In the rows, zero is written as 128.
Families of rows that turns and mirrors carry onto each other, the same ones carrying the whole set onto itself: the rest of each named row's family, in list order:
4 families of 5 rows:
guniz: [ 84 108 151 132 150 147 120 138 139 147 134 127  99  97 120 118 120 105
 106 121 160 126 155 110 132 143 121 124 115 156 120 127 120 145]
Ros: [ 76 103 126 123 118 155 126 131 162 134 140 121 112 132 140 119 109 108
 115 156 119 124 154 114 115 128 122 116 133 154 129 135 115 129]
bizel: [ 93 112 163 124 130 140 133 147 121 140 134 110  92 122 128 104 122 129
 119 147 136 138 157 157  80 127 136 121 142 165 105 101 122 144]
Tok: [ 83 121 141 147 157 151 135 124 109 157 124 121 103 109 135 130 110 108
 115 117 138 103 197 139  91 125 127 105 156 150 113 125 130 122]
Tuzi: [ 84 119 136 141 104 169 121 118 156 123 111 128 118 124 143 110  92 113
 116 142 117 118 147 124 102 138 125 134 115 162 114 125 127 119]
Gem: [ 91  98 120 135 126 166 113 143 153 145 130 126 114 141 129 125 125 128
 115 100 143 116 177 134  75 122 162 125 123 171 104 127 119 133]
fulop: [ 85 121 134 143 114 163 116 116 140 127 133 138 123 125 169 113 121 103
 121 138 129 102 163 126 126 129 140 133 118 172 122 114 145 125]
Sagaz: [104 124 152 132 146 162 139 141 126 136 134 123 112 114 131 116 118 130
 129 145 127 129 179 176 107 130 125 130 138 169 100 108 116 170]
libe: [100 131 149 153 147 144 126 120 112 161 110 116  86 128 134 122 110 109
 135 128 136  96 200 138 101 140 120 121 134 153 117 125 130 137]
viv: [ 84 123 149 146 128 162 119 142 116 141 128 117  99 108 128 129 126 132
 140 134 125 113 176 177  86 137 133 142 116 177 122 111 139 161]
zogib: [ 70 108 121 127 125 150 125 123 145 131 133 139 117 129 114 129 107 145
  99 126 139 132 156 136  82 127 160 130 134 167 115 115 131 145]
Fik: [ 88 111 133 137 111 175 122 135 144 131 144 131 111 112 150 118 110  97
 120 141 120 103 160 120 110 132 138 135 133 148 114 134 151 110]
fava: [ 89 134 154 152 151 151 133 128 123 155 129 115  97 119 134 135 105 122
  96 117 133 108 185 146 119 134 106 118 146 141 116 137 135 149]
roke: [ 91 121 126 140 125 160 140 118 150 130 121 132 124 138 125 108 120 125
 112 104 132 137 175 146  78 119 145 128 122 182 104 107 116 148]
masaz: [ 82 123 130 149 113 152 114 140 144 132 130 130 127 152 149 136 124 135
 124 116 132 114 186 144  81 128 152 120 120 178 102 127 117 145]
kib: [ 92  94 155 155 141 150 109 140 152 149 117 119 102 117 138 123  96 121
 106 122 138 105 153 111 124 149 110 121 112 172 121 128 135 156]
Zul: [ 84 116 156 130 158 140 145 130 125 133 123 108  99 111 109 141 122 117
 101 132 121 113 188 129  98 135 118 125 140 135 100 125 123 140]
bufus: [ 89  97 143 120 140 171 116 142 121 140 128 117 104 100 130 121 125 122
 139 146 121 117 166 182  89 129 138 126 129 176 112 110 125 140]
vagos: [106  92 151 153 153 151 122 156 142 141 133 123 106  85 137 130 121 123
 124 120 137 106 164 110 116 142 131 108 125 180 122 137 129 146]
vozin: [107 108 143 152 152 149 112 120 146 126 109 121 100  99 142 130 121 130
 128 115 127  99 173 114 131 142 131 114 110 173 129 136 126 145]

Which other rows belong to the same family as Sagaz? Tuzi, fava, roke, kib
Which other rows belong to the same family as vagos? Tok, Gem, Fik, bufus
Which other rows belong to the same family as Zul? guniz, Ros, bizel, zogib

